One turn moves every row onto another: examples first, then more rows asked
Tazu: [ 1.83  0.71 -0.99 -2.84  3.70  2.40  0.36 -1.47 -0.01 -1.99 -0.92 -1.26
  0.21 -1.01]
vub: [-1.61  0.51  0.86 -1.98  3.94  2.30 -0.18  0.75  1.62 -2.62  0.60 -1.71
 -0.73  2.02]
vuv: [ 1.86  0.43 -0.87 -2.71  3.43  2.19 -0.23 -1.74 -0.27 -1.72  0.43 -1.31
  1.28 -0.72]
mit: [-0.81 -1.43  0.28 -0.67  2.72  1.48 -1.70 -0.29 -0.24 -2.62  2.49 -1.87
  0.74  1.05]
Pamak: [-0.39 -0.02 -1.69 -0.59  2.49  3.54  0.78  0.45  2.21 -2.23 -2.25 -1.40
 -1.07  1.02]
Neki: [-0.07 -3.56 -2.25  0.08  1.81  1.82 -0.04 -0.24  0.49 -1.99 -0.87 -1.42
  0.20  0.91]
Dites: [-1.33  0.04 -1.29 -1.27  2.10  3.07  0.77  1.97  1.03 -2.51 -1.51 -1.00
 -1.38  1.22]
Tefu: [-1.18 -0.47 -1.97  0.09  2.30  2.39  0.92  0.13  0.43 -1.48 -1.92 -0.54
 -2.15  1.07]
fes: [-0.82 -0.87  0.99 -1.10  2.47  2.16 -0.41 -1.04 -0.33 -2.14  2.47 -1.76
  0.50  2.13]
bigi: [-1.01 -2.64 -2.26 -0.44  1.07  2.20  0.32  1.39  0.04 -1.93 -0.60 -0.78
  0.17  1.37]
novos: [ 1.37  0.95 -0.86 -3.12  3.32  2.48 -0.39 -1.61 -0.11 -1.70 -0.86 -1.30
 -0.82 -0.91]
sig: [-1.63  0.99  0.14  0.02  3.84  2.28  0.18  0.59  1.05 -2.45  0.58 -2.55
 -0.85  1.81]
Bisi: [-0.99  1.62  0.79 -1.30  3.29  3.18 -0.45  0.35  1.43 -3.00  0.57 -1.89
 -0.84  1.01]
pif: [ 1.66 -0.89 -1.99 -2.28  2.12  2.21 -0.70 -2.09 -0.57 -0.88  0.07 -0.97
  0.93 -0.62]
Figaz: [ 1.80 -0.42 -2.08 -2.03  3.09  1.67 -0.45 -1.63 -0.61 -1.21  0.05 -0.90
  1.32 -1.01]
pakes: [ 1.76  1.05 -0.60 -2.90  3.69  2.52  0.22 -1.08  0.20 -1.23 -0.60 -0.73
 -0.40 -0.92]
goni: [-1.42  0.50  0.79 -2.21  2.86  2.61 -0.30  1.53  0.49 -3.18  1.00 -1.79
 -0.62  1.57]
zigi: [-0.46 -3.38 -2.02  0.46  1.49  1.70 -0.17 -0.25 -0.05 -2.01 -0.37 -1.10
  0.19  0.64]
tas: [ 1.87  0.07 -0.20 -2.87  3.50  1.96 -0.40 -1.47 -0.44 -1.17  0.93 -0.94
  0.64 -0.71]
Kas: [ 1.98 -1.22 -1.56 -2.14  2.80  1.75 -0.19 -1.52 -0.67 -0.59  0.22 -0.45
  0.88 -0.84]
sir: [-0.94 -2.73 -1.39  1.05  2.31  1.81  0.90 -0.13  0.31 -1.94 -0.10 -2.22
  0.28  1.87]
vuk: [-0.84  1.57  0.44 -1.60  3.78  2.82 -1.05  0.45  1.64 -2.75  0.76 -2.12
 -0.57  1.21]
zalef: [-0.85 -2.45 -2.01  0.53  1.42  1.74 -0.14 -0.69 -0.48 -0.92  0.72 -0.65
  0.36  1.64]
loza: [-1.24 -2.27  0.09 -1.25  3.04  1.31 -0.84  0.08  0.48 -2.12  1.98 -1.57
  0.98  2.21]
Dirob: [-1.30 -1.50  0.16  0.25  3.44  1.18 -0.33 -0.03 -0.13 -2.51  1.72 -2.77
  0.11  1.88]
Tofe: [ 1.43  0.10 -2.44 -2.17  2.52  2.38 -0.38 -1.50 -0.14 -0.91 -1.38 -0.70
 -0.38 -1.01]
fep: [-1.43 -0.40 -1.45 -0.86  3.04  2.59  0.91  1.05  2.02 -1.93 -1.90 -0.84
 -1.33  1.68]
sela: [ 1.65 -0.04 -0.41 -3.12  2.90  2.27 -0.79 -2.16 -0.51 -1.67  0.58 -1.55
  0.50 -0.51]
bak: [ 1.72 -0.10 -2.21 -2.13  3.39  1.86  0.13 -1.34 -0.32 -1.47 -1.35 -0.83
  0.19 -1.27]
pega: [-1.05 -2.16 -0.17 -1.41  1.82  1.73 -0.75  0.97 -0.49 -2.55  1.94 -1.57
  0.93  1.70]
lud: [-1.15 -3.14 -2.18 -0.17  2.11  1.63  0.22  0.44  0.88 -1.36 -0.56 -0.75
  0.40  1.85]
gen: [-1.16  1.09  1.04 -1.51  3.35  2.83  0.67 -0.22  0.62 -2.74 -0.16 -1.69
 -2.01  1.58]
mezag: [ 1.89 -0.30 -1.91 -2.13  2.96  2.28  0.47 -1.14  0.00 -0.66 -1.27 -0.29
 -0.14 -1.05]
Givi: [-0.49 -2.01 -0.09 -0.95  3.14  1.09 -1.90 -0.30  0.01 -2.54  2.13 -2.13
  0.76  1.14]
sib: [-1.27 -0.20 -1.51  0.85  2.72  2.88  1.38  0.52  1.46 -1.84 -1.20 -2.00
 -0.79  1.82]
deset: [-0.66 -0.36 -1.53 -0.21  2.06  3.44  1.01  0.41  1.58 -2.39 -2.30 -1.12
 -1.38  0.65]

bigi turns into Dites
Bisi turns into mit
Neki turns into Pamak
Now these:
sib turns into sig
fes turns into zalef
loza turns into lud
sela turns into pif
pakes turns into tas
Figaz turns into bak

